One turn or mirror swaps these rows in pairs. Which row does each one swap with?
Duga: +0.45,-1.21,+2.56,+1.44,-2.21,+3.91,+2.85,+1.99,+2.20,+5.60,-1.17,+0.69,-0.47,+2.56,+0.00,-2.30,-2.81,-1.62,+0.09,-0.11
gevas: +0.29,-0.24,+2.33,+0.97,-0.43,+1.13,-0.51,-2.37,-3.27,+0.29,+0.34,-0.89,+0.31,+0.47,+1.51,+1.93,-1.33,-4.54,+2.96,-1.84
Pase: +0.93,-1.12,+1.57,+1.90,-4.25,-3.33,-0.65,+0.37,+0.92,+0.66,-3.71,-2.46,-1.39,+2.73,+0.12,-2.99,-1.03,-1.64,-1.04,-1.65
Pedad: +0.85,-0.14,+1.74,-2.94,-1.60,-4.07,-0.13,+1.04,+0.74,+1.22,-0.70,-0.13,-3.48,+0.33,+3.17,-0.35,-3.05,-3.63,+0.10,+1.11
fut: -4.22,-0.64,-0.65,+3.46,-0.93,+0.92,+0.64,-2.58,+0.74,+1.91,-3.79,+1.69,-0.99,+1.20,+0.55,+0.19,+2.64,-1.22,+0.46,-2.21
lon: -4.02,+1.39,+0.98,+0.21,+4.26,-1.24,+0.09,+1.42,+1.32,+1.28,-0.90,+0.57,-4.70,-3.24,-1.29,-1.47,-1.08,-1.66,+1.08,-0.10
vobog: +1.68,-0.50,-0.27,+0.26,+0.27,-0.02,+3.23,+1.37,+2.39,+4.39,+0.10,-2.58,-2.00,-0.68,-3.05,-3.26,-2.10,-5.07,+0.91,+1.07
zeki: -0.55,+2.19,+2.42,-0.36,+1.75,+2.22,-1.87,-3.40,-1.76,-1.08,+0.63,+2.66,+0.00,+0.01,+0.19,+2.39,-0.37,-2.46,+2.16,-1.75
Miv: -1.84,-1.17,+5.11,+0.22,-0.41,+1.29,+0.18,+0.98,+0.40,+4.68,+1.14,-2.88,-1.98,-1.87,-0.93,-0.03,-1.25,+3.10,+1.57,+0.28
Zesef: -0.97,-0.47,+1.04,-0.36,-0.99,+1.24,+2.53,+0.35,+2.46,+0.53,+0.81,-2.79,+0.79,-1.08,-4.83,-3.85,-3.49,-5.06,+1.08,-0.47
rit: +2.06,+1.13,+0.66,-1.02,+1.68,+0.01,-3.38,-1.29,-2.29,-0.65,+1.40,+1.70,-0.42,-1.51,+0.15,+1.21,-1.51,-2.86,+2.80,-1.70
nobo: +1.67,+2.94,+3.22,+0.36,+1.83,-1.79,-0.70,+0.88,+0.62,-1.96,-2.26,-1.20,+1.15,-0.54,-0.88,-1.79,-2.56,-1.54,-5.50,-0.83
tenu: +0.56,+0.11,+3.57,-0.90,-1.77,+1.47,+3.86,-2.13,-1.20,+3.15,-2.98,+0.78,-0.68,-1.57,-1.49,-3.32,-3.43,-2.45,+3.97,-1.45
palov: +0.37,-0.16,+1.75,-3.34,-1.59,-4.45,-0.85,-0.19,+0.83,+1.52,+0.60,-0.57,-3.21,+1.89,+2.39,-0.70,-2.72,-3.39,+0.80,-0.29
Duput: +2.16,-0.78,+3.01,+1.73,-3.65,-3.37,-2.77,-2.25,+4.09,+1.96,-2.94,-1.82,-0.08,-0.04,-1.90,-1.13,-0.53,-1.32,-0.35,-1.37
zate: -2.82,-0.31,+0.03,+1.86,-0.84,+1.04,+2.41,-3.05,+0.97,+3.11,-4.62,+0.56,-1.39,+1.12,+1.87,-1.41,+3.45,+0.24,-0.40,-2.41
bef: -2.73,+2.70,+1.31,+0.08,+5.24,-1.35,+0.89,+2.12,+0.12,+0.03,-0.86,+0.42,-3.64,-1.93,-0.40,-2.05,-0.50,-3.04,-0.34,+1.38
Pizap: +0.17,+1.90,+0.51,+0.39,+3.35,+2.73,-2.60,-1.90,-0.77,-1.67,-0.33,+2.64,-0.10,+0.25,+0.81,+0.38,-3.40,-1.11,+0.61,-2.82
Garo: +1.74,-0.35,+2.10,+1.61,-4.02,-3.48,-1.52,-0.71,+3.36,+1.20,-4.71,-1.54,-0.80,-0.19,-1.32,-1.60,-2.62,-1.89,-0.36,-2.09
Mimeb: -4.18,-0.08,+0.32,-2.93,-0.66,+2.01,-1.22,-0.36,+2.09,+4.96,+1.18,+0.00,+0.52,-1.67,-0.53,+0.89,+2.11,+2.35,-0.61,+0.19
felez: +0.59,-0.38,+3.01,-0.07,-1.28,-0.71,+0.17,-1.51,+0.64,+1.75,+0.13,+2.60,+3.36,+1.24,-0.29,-0.80,+0.84,-4.07,+1.97,+4.25
Zuke: +0.21,+1.33,+0.10,-0.79,+0.60,-2.59,-0.49,-2.03,+0.70,-2.61,-1.36,-3.12,+0.36,-1.02,-2.76,+0.41,-1.05,-1.29,-5.25,+0.74
fus: +1.17,-1.55,-1.14,-1.89,+0.97,+0.94,+3.16,-4.67,+1.88,+1.49,-0.84,-2.79,+1.51,-1.87,-2.66,-4.17,+1.63,+1.15,-1.74,-0.96
kotu: +0.03,+0.41,+3.73,-3.24,-1.34,+0.17,+1.99,-1.42,+1.37,+0.86,-3.26,-0.02,-0.81,-1.81,-0.26,-3.80,-4.45,+2.48,+2.88,-0.02
vupif: -0.65,-1.86,+0.25,+0.57,-0.83,-0.57,+2.79,+0.50,+3.08,+2.13,+1.59,-2.07,+0.31,-0.31,-4.37,-4.19,-2.21,-5.05,+0.59,+0.63
vip: +1.89,+1.05,+2.02,-0.72,-1.62,-0.83,+3.34,-1.98,+0.34,+3.07,-3.97,+0.47,-0.50,-2.06,+0.33,-1.83,-3.18,+0.34,+4.68,-1.83
nudu: +2.69,-0.68,+1.43,+0.68,-3.55,+2.68,+0.78,+1.52,+1.09,+4.68,-3.21,+1.06,+0.46,+3.14,-1.41,-2.42,-2.31,-0.59,-1.88,-0.61
dufi: +0.30,-2.59,-0.85,-1.98,+2.19,+3.39,+3.08,-3.19,+1.57,+2.65,-0.97,-0.45,+1.34,-3.47,-2.13,-3.36,+0.57,-1.22,-3.72,-0.31
mizo: -3.10,+1.73,+0.42,-3.87,+0.53,+0.77,+0.47,+1.53,-0.60,+4.82,-0.01,+0.50,+1.36,-1.32,-1.50,+2.62,+1.12,-0.20,-3.69,-0.47
goto: +0.34,+0.35,+1.19,-1.47,+4.11,+3.59,-0.33,-3.59,+0.10,+0.14,-0.29,+1.70,-0.57,+2.30,-0.12,-2.36,-1.29,-0.44,-2.26,-4.53
fep: +1.75,+2.79,+2.02,+0.01,+1.08,-0.67,-1.99,+0.66,-0.19,-1.89,-3.61,-1.11,+2.50,-2.02,-2.24,-1.00,+0.05,-2.43,-3.62,+1.61
Gela: -0.51,+1.36,+1.34,-0.54,+2.47,-2.51,-0.39,-0.10,+2.83,-2.46,-4.03,-0.63,+1.74,+2.71,-1.91,-1.35,-0.11,-0.26,-3.66,+1.71
Bas: +2.37,-1.86,+0.07,+0.16,+0.13,+3.47,+1.17,-1.64,+2.11,+1.91,-1.55,-1.27,+1.03,-4.05,-2.99,-3.46,+1.76,-1.41,-3.97,-2.11
gapi: +1.47,-0.35,+0.83,-0.13,+3.82,+1.17,-0.64,-2.60,-1.41,+0.54,+0.12,+3.05,-0.35,+0.78,+0.45,-1.25,-1.81,+0.92,-2.21,-5.05
mimo: -1.36,-0.26,+3.56,+1.30,-1.22,-2.95,+1.22,+1.53,-0.85,+1.44,+1.51,+1.33,+2.38,+1.14,-1.00,-2.20,+0.14,-1.51,+2.18,+3.44
Duv: -3.49,+0.21,+4.02,-0.34,-2.18,+1.06,+0.41,-1.75,+1.81,+3.88,-0.26,-2.18,+0.35,-4.52,-0.63,+0.96,+0.67,+2.33,+0.57,+0.73
Gak: -2.83,-0.53,+1.19,-0.34,-2.24,+3.30,+0.72,+0.18,+0.46,+4.10,+0.31,-0.94,+0.98,-0.21,-2.25,+0.53,-0.37,+4.73,+0.79,-0.11
ruzi: +1.12,-0.99,-0.78,-3.74,+2.21,+1.88,+2.57,-1.32,+3.77,+2.15,-3.65,-0.16,+1.28,-2.39,-1.51,-4.25,+2.52,-2.51,-0.56,-1.81
roke: +1.43,+0.88,+0.84,-1.80,+3.68,+3.14,-1.68,-2.83,+1.39,+2.34,-0.96,+2.57,-0.75,+1.39,+0.50,-1.23,-1.93,+1.28,-1.18,-4.60
Rapun: -3.05,+1.91,+1.07,+0.34,+4.08,-1.51,+1.40,+3.79,+0.10,+0.40,-1.30,+1.27,-4.25,-0.67,-0.31,-1.94,-1.16,-0.62,-0.09,+0.29
zunun: -3.94,+0.57,+3.81,-1.96,-0.15,+3.03,+0.04,-0.87,+0.91,+3.31,+0.96,+0.25,-0.97,-2.03,-1.74,+0.37,+0.77,+4.08,+1.06,-0.57
nobol: -1.00,-0.29,+5.50,+0.70,-1.94,-4.32,-0.28,-1.05,-0.79,+2.75,+0.15,+0.60,+0.07,+1.28,-1.56,-1.20,-0.24,-1.29,+1.42,+3.47
Rabeb: -1.85,-0.50,-1.63,+1.22,-0.37,+0.10,+2.50,-1.85,+0.66,+3.56,-3.60,+2.26,-1.58,+1.33,+1.81,-0.04,+3.54,-1.26,+0.75,-2.19
vegud: +1.81,-0.33,-0.38,-4.96,-0.76,-3.64,-0.05,+0.12,+0.06,+2.02,+1.91,-0.70,-2.37,+1.45,-1.06,-2.44,-2.88,-3.28,-0.27,+0.47
vov: +2.02,+1.39,+2.32,-1.26,+0.24,-1.29,-2.23,+0.60,+1.31,-3.12,-3.91,+0.04,+0.11,-2.15,-0.47,-1.23,+0.23,-1.90,-4.67,-2.16
ripo: +0.88,-1.05,-0.32,-2.19,-0.18,+0.93,+4.13,-3.52,+2.74,+4.33,+0.02,-1.90,+2.12,-1.75,-1.10,-2.64,+2.42,-1.71,-3.40,-1.99
sufo: -3.96,+2.10,+0.54,-4.81,+1.05,+1.45,-1.51,+1.24,+0.50,+2.87,+1.03,+0.71,+1.90,+1.33,-0.82,+1.30,+0.84,-1.09,-2.93,-0.14
siped: +0.38,-2.62,+1.67,+1.57,-2.21,+3.14,+4.12,+0.99,+1.96,+4.48,-1.09,+0.95,-0.68,+2.25,+1.34,-2.72,-2.50,-1.27,-0.33,+0.71
zunaf: +0.21,+0.80,+1.53,-0.93,+1.09,-2.03,-2.33,-1.48,-0.13,-2.12,-3.69,-0.49,+1.15,-1.36,-0.59,+0.16,-1.11,-0.85,-6.03,+1.17
movam: -0.27,+0.76,+3.08,+2.43,+1.84,+1.47,-0.65,-3.61,-1.50,-2.34,+1.20,+0.46,+0.84,-1.93,+0.51,-0.26,-2.29,-3.12,+1.90,-1.17
tove: -2.74,+2.48,+2.13,-4.75,+1.14,+0.89,-1.79,+0.53,+1.44,+4.28,-0.94,-0.07,+0.34,-0.05,-1.31,+1.82,+1.99,-0.43,-3.97,+0.13
gegan: +0.07,-1.38,-1.09,-1.27,+1.70,+1.90,+4.58,-2.84,+3.83,+1.87,+0.35,-1.55,+1.14,-0.69,-3.54,-1.48,+1.46,-0.65,-3.59,+0.30

tove pairs with goto
vegud pairs with nudu
rit pairs with Gak
zunun pairs with zeki
sufo pairs with roke
Miv pairs with gevas
vupif pairs with Garo
bef pairs with zate
Pizap pairs with Mimeb
lon pairs with fut
dufi pairs with zunaf
gegan pairs with vov
Pedad pairs with siped

One turn or mirror swaps these rows in pairs. Which row does each one swap with?
Zifos: -2.27,+2.98,+0.44,-1.75,+0.73,-0.41,+2.33,+1.94,-2.47,-4.70,+2.53,+1.71,+1.42,+1.34,-0.15,-0.22,+0.49,-0.57
Dofi: -0.46,+2.43,+7.25,+1.41,-2.04,+0.41,-0.27,+0.37,-3.66,+0.44,-3.92,-0.85,-1.36,+0.54,+2.24,-1.53,+1.47,-3.92
Luz: -2.06,-1.30,+0.59,+1.18,-1.16,-1.02,-2.96,+0.58,-1.75,-3.80,+2.41,+1.92,-0.58,+1.55,-1.15,-2.07,-0.46,-5.41
rolu: -1.73,+2.54,+6.65,+1.07,-3.38,+1.83,+1.00,-0.23,+0.06,-0.40,-0.78,+0.24,-2.05,+1.93,+2.51,-0.87,+2.09,-2.33
vunil: -0.66,-2.13,-3.94,+0.83,+0.06,-0.03,-3.27,+1.40,+0.48,-1.92,-2.37,-0.99,+0.46,+2.51,-0.54,-0.29,+0.95,+1.45
nomo: -3.48,-0.33,+1.07,+1.17,-0.68,+0.06,-1.73,-0.74,-1.98,-2.46,+2.46,+0.43,+0.31,+1.03,-1.33,-2.15,-0.89,-5.54
Sonub: +0.79,-2.33,-4.14,+0.38,+0.47,-1.18,-2.65,+1.93,-1.59,-0.82,-2.13,-1.06,+0.01,+1.36,-0.23,+0.30,+2.79,+1.91
nomad: -2.26,+3.65,+6.27,+0.70,-3.33,+1.63,+0.96,-0.15,+0.90,-1.09,+0.09,+0.05,-1.07,+2.30,+1.77,-0.58,+1.93,-1.70
Muba: -2.57,+2.60,+5.87,+0.04,-3.13,+0.98,+1.08,-0.25,+1.75,-1.75,+0.16,+0.08,-1.72,+2.09,+1.93,+0.22,+2.24,-1.57
dazu: -1.69,+0.60,+5.00,-0.40,+0.08,-2.58,-0.68,+1.98,-2.44,-0.52,-5.98,-0.97,+1.41,+3.87,-1.30,-0.03,+3.43,+1.19
niru: +0.30,-1.14,+0.01,+1.01,-0.61,+0.20,-3.52,+0.38,-5.81,+2.29,-5.88,-0.87,+1.48,-0.05,+1.24,-2.45,+1.88,-1.79
ritab: -0.10,-0.33,+1.35,+0.81,-1.46,+0.31,-2.89,+0.77,-5.38,+1.50,-6.32,-0.76,+1.76,+0.02,+0.71,-2.92,+2.71,-4.34
roko: -2.68,+0.79,-0.20,+1.56,-0.29,+0.51,-2.42,-0.58,-2.13,-1.56,+3.64,+0.02,-0.21,+2.11,-0.95,-3.42,-0.45,-4.53
dizo: -2.54,+1.03,+3.89,-0.15,-3.42,+1.53,+0.43,-0.34,+3.07,-1.27,+0.60,+0.06,-2.15,+2.68,+1.98,-1.05,+2.31,-0.79
levan: -2.76,+0.21,-0.51,+1.80,+0.67,-0.13,-1.86,-1.22,-1.84,-1.06,+3.64,+0.74,-0.35,+1.63,-0.41,-1.88,-0.58,-4.70
zir: -0.42,+2.14,-0.62,+3.17,+1.17,+0.82,-1.04,+0.43,+0.94,+0.06,+0.38,-2.37,-2.71,-2.03,+3.80,-1.97,+0.59,-0.17
ner: -0.64,+2.68,-0.48,+1.60,+3.35,-0.22,-1.12,+0.43,-1.62,+1.09,+1.20,-3.70,-2.71,-0.20,+2.68,-2.35,+1.75,-0.10
Lonim: -1.76,+0.23,+4.49,-0.77,+0.85,-1.77,+0.18,+1.91,-2.33,-1.12,-6.68,-1.20,+0.77,+3.43,-1.84,+0.09,+2.62,+1.18
mifav: +0.56,-0.38,-3.19,-0.44,+2.62,-2.06,-3.53,+2.13,-2.24,-2.25,-3.50,-1.20,+0.01,+1.10,-1.00,+0.05,+3.31,+0.54
nafud: +0.95,-0.83,-2.98,+0.53,+3.47,-2.75,-3.14,+2.69,-1.23,-1.31,-3.63,-0.20,-0.04,+1.70,-1.04,-0.89,+2.73,+0.30
ful: -1.35,+3.50,-0.04,+2.25,+3.65,+0.37,-2.15,+0.20,-0.67,+1.40,-1.43,-4.03,-2.07,+1.04,+2.69,-2.57,+2.02,-0.86
zoda: +0.23,+4.37,-0.18,-0.09,+4.45,-2.11,+1.47,+1.73,-4.34,-2.53,-1.37,+0.30,+0.98,+0.59,-0.46,+0.70,+1.37,-2.16
sim: -1.38,+0.37,+5.04,-1.69,-1.46,-1.36,-0.89,+2.33,-2.77,-2.27,-5.73,+0.86,+2.10,+4.01,-2.18,+0.79,+2.90,+0.39
tadu: +0.83,+2.08,-1.23,+1.37,+0.47,+0.51,-1.36,+1.24,-0.72,-1.14,+0.77,-2.36,-2.32,-1.43,+5.43,-1.72,-0.28,-2.22
pobid: -1.47,-1.89,+3.38,-1.19,-2.86,-0.82,-1.98,+1.32,-1.83,-4.58,-1.08,+3.07,+0.49,+3.42,-2.53,+0.87,+0.87,-3.39
zaral: +2.05,+1.54,-2.10,-1.14,-2.78,+2.30,-0.93,+1.64,-1.15,-2.35,-1.63,+1.85,+0.24,-1.80,+4.62,-0.19,+2.21,-1.08
nazo: -1.73,+0.09,+5.33,-1.65,-0.86,-1.91,-0.54,+2.05,-2.06,-1.66,-6.24,-0.18,+1.03,+3.16,-1.53,+1.42,+3.00,+0.70
fumu: -0.70,+2.63,-1.65,+2.64,+0.43,+0.37,-0.85,+0.58,+0.09,-0.26,+0.82,-3.30,-2.84,-1.17,+3.74,-1.39,+0.78,-1.05
susor: +1.18,+4.08,+0.92,-1.13,-1.70,+2.31,+2.99,+1.56,-3.61,+0.33,-4.63,-0.53,+1.38,-0.54,+2.57,-1.02,+3.94,+0.10
kaz: -1.85,+2.81,-0.24,-3.07,+0.34,+0.02,+2.01,+1.99,-2.00,-5.02,+2.07,+2.14,+1.82,+2.24,-0.58,-0.49,+1.35,-0.53
sut: -2.87,+1.13,-1.18,-3.84,-1.73,-0.62,+1.03,+1.99,-2.07,-4.09,+0.70,+1.52,+2.43,+2.75,+0.09,-0.15,+1.56,+0.66
gipav: +0.14,+1.63,+4.63,+2.18,-1.97,+1.58,-0.68,-0.03,-5.08,+1.25,-6.20,-0.92,+0.11,-0.16,+1.36,-1.82,+2.12,-4.04
Kigiv: -0.85,+4.74,+1.75,-1.00,-0.74,+1.78,+3.07,-0.50,-4.02,+1.34,-3.10,-1.09,+0.28,-0.05,+2.42,-1.08,+5.08,-0.03
gete: +1.66,+2.88,+0.41,-1.06,-1.69,+1.81,+1.72,+2.06,-3.77,+0.42,-4.85,+0.85,+1.37,-0.60,+2.95,-1.12,+5.30,-0.54
kez: +0.33,+0.33,+3.24,+2.50,-0.82,+0.18,-2.41,+0.91,-5.95,+0.91,-5.99,-0.86,-0.55,-0.83,+1.29,-2.71,+2.06,-4.18
sipo: -2.50,-0.88,+2.01,-0.38,-1.71,-0.65,-2.07,+0.86,-1.46,-4.67,+1.10,+2.38,+1.00,+3.25,-1.76,-1.05,-0.42,-4.92
gofi: -2.76,+1.48,+4.99,+1.06,-3.54,+1.41,-0.46,-0.85,+2.28,-1.28,+1.08,+0.41,-1.36,+2.50,+1.73,-0.81,+2.77,-0.19
Vupab: -1.45,-0.61,+4.97,-1.01,-1.00,-2.07,-0.88,+2.06,-2.87,-2.83,-5.11,+1.22,+1.07,+4.48,-2.32,+1.38,+2.78,-0.25
fas: +1.62,-0.11,-3.16,+0.38,+3.51,-1.65,-1.98,+1.66,-3.48,-2.44,-3.64,-0.26,-0.03,+0.34,-1.37,+0.97,+2.40,-1.22
vovel: +0.64,-0.42,-0.53,+1.39,-1.32,+0.75,-3.32,+0.54,-5.90,+1.90,-5.66,-1.66,+1.65,+0.38,+0.19,-3.52,+2.28,-2.13

Luz pairs with kez
Dofi pairs with pobid
Kigiv pairs with sut
fas pairs with tadu
zoda pairs with zaral
gipav pairs with sipo
nomo pairs with ritab
ner pairs with Sonub
Zifos pairs with gete

